Families of rows that turns and mirrors carry onto each other, the same ones carrying the whole set onto itself: the rest of each named row's family, in list order
7 families of 4 rows
zorum: 1.1 28.5 2.0 -1.6 13.2 2.1 -20.3 -23.9 -15.3 12.7 -22.4 21.7 16.9 18.3
sidek: -19.5 14.6 -5.3 -22.4 46.1 -11.8 -5.7 -8.5 -34.5 13.3 36.7 -12.5 -6.7 -7.5
ris: 2.8 23.0 -37.2 -11.2 19.6 -19.4 -27.1 -25.4 -15.2 6.6 -18.1 31.2 0.6 2.4
vof: -26.8 12.8 -1.7 -17.4 43.2 -8.1 -16.6 -8.6 -35.2 14.3 34.8 -15.8 -11.7 -4.1
dab: -13.3 7.9 -2.0 -17.1 45.2 -8.3 -6.2 -5.8 -25.5 17.1 33.0 -25.3 -10.0 -1.6
pamu: -32.2 19.3 -3.0 -24.3 31.9 -8.2 4.1 15.5 -3.9 25.4 22.5 -5.9 -7.5 -5.5
Vul: -4.1 7.2 -13.9 -9.5 43.7 -19.8 -17.6 3.2 -27.9 22.0 25.7 -20.9 -14.7 -15.4
Ludet: -22.5 -2.6 -12.5 -15.4 27.2 -9.2 8.1 18.5 -17.0 27.5 22.6 -5.5 -8.8 14.9
miza: -3.0 -2.5 -13.3 -16.4 38.9 -13.8 -1.4 -3.3 -29.3 30.9 34.0 -16.0 -6.7 6.8
magig: 7.3 26.0 -28.2 -16.2 16.2 -13.0 -30.9 -26.1 -19.4 8.5 -14.8 34.0 -3.6 -2.9
Daz: -2.3 10.4 -4.8 -0.7 11.1 9.1 -15.2 -37.9 0.0 5.2 -23.4 15.8 -9.6 9.8
bamu: -1.1 25.6 -1.9 -8.2 16.9 10.1 -18.1 -22.2 -11.9 6.8 -27.5 22.8 15.9 11.8
rapal: 2.2 24.1 0.9 0.8 13.3 8.7 -14.0 -28.3 -2.7 -1.2 -26.1 6.9 -3.8 13.2
gogo: -31.5 6.0 0.5 -2.5 30.3 -2.3 -4.3 24.2 -17.6 19.1 9.9 -14.8 -7.3 -0.1
Vum: -37.2 8.5 -10.1 -14.7 24.8 -6.5 -6.4 23.4 -18.0 26.0 23.3 3.7 -13.4 -2.9
leto: 4.1 23.0 -27.5 -4.7 2.9 -15.5 -23.5 -23.5 -16.5 6.9 -15.3 34.4 -4.4 4.4
gez: 2.8 16.2 -8.0 -2.9 19.0 2.4 -19.8 -36.4 -9.5 9.7 -26.9 17.3 12.5 14.9
Limak: -13.9 -2.3 -16.9 -14.6 45.0 -15.1 -10.1 -10.9 -32.0 24.5 33.6 -17.3 5.8 2.2
Zepip: -33.4 10.0 -12.6 -16.7 23.7 -8.7 0.6 18.5 -12.1 24.7 27.5 -9.9 -14.4 -4.5
Nataf: -26.3 21.6 -9.9 -18.5 29.2 -6.7 2.0 17.3 1.5 20.0 23.4 -14.2 -8.5 -9.7
rako: -0.4 10.0 -3.2 -17.1 52.2 -6.9 -6.0 -4.0 -20.7 16.3 30.1 -22.3 -3.6 -6.1
datif: -6.7 19.9 -33.0 -2.3 3.8 -8.3 -31.2 -34.5 -19.2 13.3 -11.0 23.8 -13.6 -9.2
kelef: -3.4 19.5 -11.3 -10.2 28.4 5.5 -15.7 -41.4 -4.0 7.7 -25.6 13.3 10.9 14.4
repuv: -11.4 22.0 -12.1 -12.0 8.6 -6.0 -16.8 -31.9 8.7 10.3 -23.0 13.4 8.6 22.3
zol: -20.4 9.7 -4.0 -15.1 22.9 -17.8 3.4 24.7 -6.3 23.3 23.5 -3.9 -8.3 14.4
zofi: 3.5 14.8 -23.9 1.2 -1.1 -3.1 -20.1 -36.9 -14.9 4.8 -7.8 25.6 -14.6 -5.1
Piz: 0.0 32.5 -22.3 -7.2 -3.7 -12.7 -20.9 -23.6 -20.9 9.5 -5.4 36.9 -7.5 3.7
mil: 1.0 25.8 -25.1 -7.5 0.4 -18.4 -25.8 -40.6 -24.5 2.5 0.8 20.8 2.8 10.4

The rest of the family of sidek: pamu, magig, bamu
The rest of the family of Vul: gogo, repuv, mil
The rest of the family of zorum: ris, vof, Nataf
The rest of the family of rako: Vum, kelef, Piz
The rest of the family of miza: Ludet, Daz, zofi

